Each path below is one point turned by a fixed rotation once a step. After each direction that follows a path, write how fast that rotation turns it, in degrees each step (0 if it stays still).
Each turn is a multiple of 5 degrees from 10 to 175, or 0.

[ 33.2 -14.6 -34.6 -54.9 -31.7  -4.3  -7.0  29.8   3.4  31.7  -2.0  37.5
 -15.3  24.1  26.8 -32.7 -18.2 -10.9  -2.7  -7.1 -33.5  13.6  31.3 -47.5
  -7.7 -27.0  -9.8 -43.4 -42.4 -22.7  -2.5  15.0  21.8 -37.4  -7.0  -9.1
  15.0  20.9  19.9 -21.3  35.7  -4.0  10.5  13.7]
[ 19.0   8.4 -27.4 -43.2  20.8   2.9  11.4  14.1  -9.7  37.7   8.8  30.8
   5.7 -13.4  40.1 -15.7  -3.5 -16.1   2.6  14.5 -42.1  18.1  31.8 -48.9
  35.7 -26.0 -11.1 -44.3  -1.3 -17.8  -2.1  13.8  48.7 -21.3   4.2 -24.5
  -6.8  24.8  15.3 -19.1  57.9  21.8  22.1   4.8]
[ 18.1  11.0 -21.0 -32.2  14.7 -26.2 -23.8  22.4  -2.6  23.3 -17.1  16.2
  16.2  14.7  38.3 -24.3  -1.1 -14.5  -2.8 -30.0 -39.8  15.1  41.4 -51.1
  19.6 -10.3  20.3 -56.2 -36.8 -19.5   5.2  15.9  27.9 -36.2  -1.8 -17.7
   1.5  10.0  -1.8 -42.3  12.4  47.7  16.8   2.6]
[ 10.5 -14.2 -46.8 -43.5 -12.2  13.1 -27.3  31.8 -14.9  43.1  11.1  30.7
  17.7  12.0  23.8 -17.0  12.1  -4.1 -17.8   6.3 -63.2  25.3   1.3 -31.2
  27.3  -7.1   8.7 -34.5 -24.7 -31.1   7.7  30.5  25.8 -10.7  -9.5  13.8
   1.0  31.2   2.1 -29.8  25.2  39.7  26.5 -27.0]
[ 44.0 -28.1 -30.2 -48.2  -2.0 -16.0  11.3  25.8 -22.7  26.2  -1.1  39.9
 -24.7  27.4  24.9 -29.1   5.6 -29.6  -5.2   7.5 -53.1  16.7  34.3  -2.1
  24.4 -17.3  -1.3 -47.8 -38.0 -32.1 -13.6  13.8  12.7 -39.5  -6.5 -11.4
   1.7  10.7  -8.4 -21.1  17.6  28.5  -2.7 -12.3]
[ 22.5 -14.5 -32.3 -55.1 -18.6   6.0 -13.4  24.4 -10.9  17.8  -2.5  28.4
  -5.7  20.1  34.4 -24.1  -2.7  -7.4  14.0   6.7 -52.5   2.9  33.9 -51.7
   1.2 -12.8  -6.8 -33.0 -28.6 -19.1  -0.7  27.4  24.4 -32.4  -6.3  -9.3
  13.9  30.9  39.1 -15.9  56.8  -0.4   7.4  18.4]
[ 36.9  19.1 -22.6 -24.6  14.9 -21.0  12.5  18.3  -0.3  29.2  15.6  45.4
   9.4  -5.2  45.7 -26.4   0.9 -15.5  -2.9  -1.7 -26.5  22.8  38.7 -40.8
  28.1 -26.0  -1.7 -55.1  -4.6 -16.1  -2.1  14.7  23.8 -21.4  -3.6 -15.3
  -9.3  18.7   7.0 -27.4  59.7  34.0  30.9  -2.2]
[  7.1   0.0 -26.7 -35.1  -4.5   7.2 -32.9  25.6  -5.8  40.9 -15.4  13.6
  14.8  17.0  35.3 -27.9 -12.4 -14.3   8.4 -14.5 -49.3  14.7  36.7 -47.0
  14.9   2.6   9.3 -52.5 -40.4 -14.5   9.4   6.5  28.8 -20.3  12.2 -20.1
   2.7  13.7  -7.9 -34.8  15.4  55.7  30.3   5.7]
[ 19.7 -14.9 -44.4 -50.3  -6.8   2.9 -10.0  31.7  -9.7  50.1  11.1  36.9
   7.9  10.8  11.8 -17.4  -2.9  -7.2 -36.0  -9.1 -46.2  36.8   4.2 -28.3
  21.7 -28.0   2.9 -43.0 -24.4 -39.3   0.9  18.0  35.8 -27.0 -12.8   9.5
  -4.4  21.2   0.6 -32.3  18.7  21.8  14.9 -28.8]
[ 28.4 -24.1 -27.4 -59.8   7.6  -8.9   7.7  16.8 -24.7  21.6  -9.6  24.6
 -19.3  16.9  33.0 -12.4  13.7 -32.1   9.3  19.1 -66.6   2.3  30.7 -21.3
  39.0 -13.6  -4.3 -41.3 -40.5 -29.3 -13.2  25.0  31.7 -31.2  -2.5 -22.3
   8.2  19.0   2.7 -14.6  13.7  25.4  -6.1   0.9]
[ 31.1  -6.8 -32.9 -38.8  -0.2 -18.2 -18.4  32.7 -13.9   6.4  -1.0  34.7
   6.3  17.4  34.8 -25.9   9.0   0.2   3.6 -11.2 -43.4  10.1  33.5 -46.3
   0.3 -13.2  11.1 -37.4 -17.8 -25.8   2.2  30.9  13.1 -45.2 -19.7  -0.7
   7.9  28.5  39.3 -25.4  62.2   8.8   5.1   2.2]
[ 33.4   9.0 -26.2 -27.2 -10.2  -7.3   2.5  18.3   0.5  30.6  15.6  40.5
   6.7   4.5  52.7 -31.1   6.8 -19.2   8.1  17.9 -41.7  16.0  33.4 -33.6
  30.2 -13.4  -3.8 -50.1 -20.0  -4.4   0.5  20.8  12.2  -0.8   3.0 -10.4
   0.3  24.1  -9.1 -26.6  51.2  48.4  44.0  -0.6]
[ 16.5 -13.8 -29.7 -34.3  -7.0   9.2 -22.3  27.7 -11.5  47.4 -11.8  24.2
   2.9  25.4  16.6 -39.3 -30.2  -7.6  -5.0 -23.3 -44.5  25.7  44.3 -30.4
   0.9  -3.6   2.6 -56.9 -31.1 -22.8   4.3  -6.5  25.8 -38.0  12.7 -12.3
  -7.4   7.6  -3.1 -33.8  28.4  42.0  20.4  -0.9]
[ 17.3  -6.1 -39.7 -63.3 -14.9   5.9   0.3  19.2   0.6  52.2   8.1  35.5
  -3.0   4.6  22.2  -7.6  -5.2 -16.9 -25.8   2.2 -43.8  21.0   4.0 -47.2
  29.3 -34.5 -11.1 -43.6 -35.6 -30.6   0.1  23.8  48.8 -14.0  -6.9  -4.6
   4.6  25.8   6.9 -25.5  10.3   7.2  14.3  -9.2]
[ 24.5  -9.9 -26.0 -48.1  40.2 -15.7   1.8  25.6 -29.4  17.3 -12.3  23.9
  -0.4   4.4  32.7 -13.1  13.2 -24.6   7.4   4.6 -55.2   6.4  34.1 -25.1
  35.2 -10.1   8.1 -44.3 -21.9 -40.0  -5.6  18.9  39.7 -48.2  -3.0 -24.3
  -0.2  14.6  14.8 -17.3  26.9  29.8  -9.2  -7.2]
[ 26.3  -2.2 -32.0 -38.7 -13.4 -24.6 -29.1  35.5  -2.2   6.0   1.6  25.7
  14.4  19.8  46.9 -25.1  21.6  -4.5   3.3  -3.5 -46.8  11.3  21.1 -51.7
   9.5 -13.5  16.7 -31.5 -38.1 -18.2   4.4  42.6   7.6 -28.2 -23.4   2.9
  19.3  27.9  16.6 -34.7  38.7  27.2  20.5   1.4]
[ 32.2 -16.4 -31.5 -26.0  -5.4   3.7   1.1  22.7 -18.0  37.4  18.5  39.1
   3.6  13.2  33.1 -37.9   1.8 -12.1   0.1  16.7 -56.0  28.4  37.4  -9.3
  26.9  -8.6  -1.4 -45.0  -8.1 -15.0  -4.1  13.7   6.6 -13.7   3.1   0.2
 -11.1  22.0  -9.6 -26.8  61.0  52.2  33.2 -16.8]
[ 29.1 -14.0 -25.6 -47.9 -30.3   0.9  -7.9  15.9  -2.0  42.4 -10.7  32.7
 -16.6  37.6  20.4 -33.5 -26.5 -16.7  -5.0 -19.0 -42.1  12.5  44.4 -36.9
   4.7 -15.2  -6.0 -58.3 -49.3 -15.4  -3.0   4.1  19.2 -30.5   7.6 -13.2
   1.5  11.7   3.0 -28.8  17.9  24.2  12.3  12.3]
[ 13.5   3.3 -40.0 -55.3   5.1  18.5   2.1  22.8 -10.3  46.9   7.7  41.8
   5.1  -7.4  25.3  -6.5  -7.5 -12.1 -11.4   5.0 -40.4  15.0  12.6 -49.4
  24.1 -22.8 -12.6 -46.0 -10.9 -36.2   4.1  15.1  54.1 -24.2  -0.8 -10.0
  -3.6  28.9  28.9 -14.8  40.8   6.0  13.3  -4.2]
Directions:
[  8.2   2.8  -2.7   5.3   5.9  -2.8  -5.8 -18.7   3.0   0.4   1.0  -9.7
  -9.4  -1.7  -2.7  -0.7   1.9  -0.5   4.5   1.0   1.2  -2.9 -18.3   7.3
 -10.1   4.8  -2.0   5.4   1.5  -7.8  11.4  -2.4  -2.2   5.2  -4.9  -2.2
 -12.1  -5.1  -5.0  -8.6   2.0  -6.7   0.1   9.7]  0
[ -1.0  -9.2  -2.1  -4.1   6.9  -8.1  -5.3   3.0  -7.8  -9.1  -2.0  -6.3
   2.2   2.8  -1.9   6.0  16.6  -0.1  -3.6   2.9 -12.6  -0.4  -8.1   6.9
   8.4   1.6   9.0   7.9  -3.9  -6.6  -2.3  11.8  -1.9  -3.5 -10.2   7.1
   3.4   1.8  -1.9  -2.6 -10.7   3.1  -9.8  -9.6]  65
[  2.7  -2.9   7.3   2.4  10.7  -4.8   3.5  -2.9  -6.1  -3.9 -10.7  -5.6
  -6.9   4.9   1.7  -3.7  -2.5  -9.4  10.8  -1.1  -3.1  -5.5  14.0   9.1
   3.1   7.2   1.7  -6.2  -5.6   1.5  -3.3  -8.2  -2.2  -7.5   8.6 -13.2
  -1.6  -8.6  -9.0   1.4  -7.9  11.7  -5.9   5.3]  145
[ 2.9 15.2 -2.7 10.6  4.1  0.4 -8.4 11.4 -0.1 -4.0  0.4 10.7  7.7 -4.5
 11.2  0.5  7.8 -3.4  6.6 -1.2  9.6 -7.3 -7.5  0.5 -5.3 14.0  7.1 -6.5
 -1.6 -7.7  8.1  0.4 -5.9  2.4  1.9  0.1  3.3  1.5  3.0  3.9 -2.6 11.8
  6.9 -6.3]  85
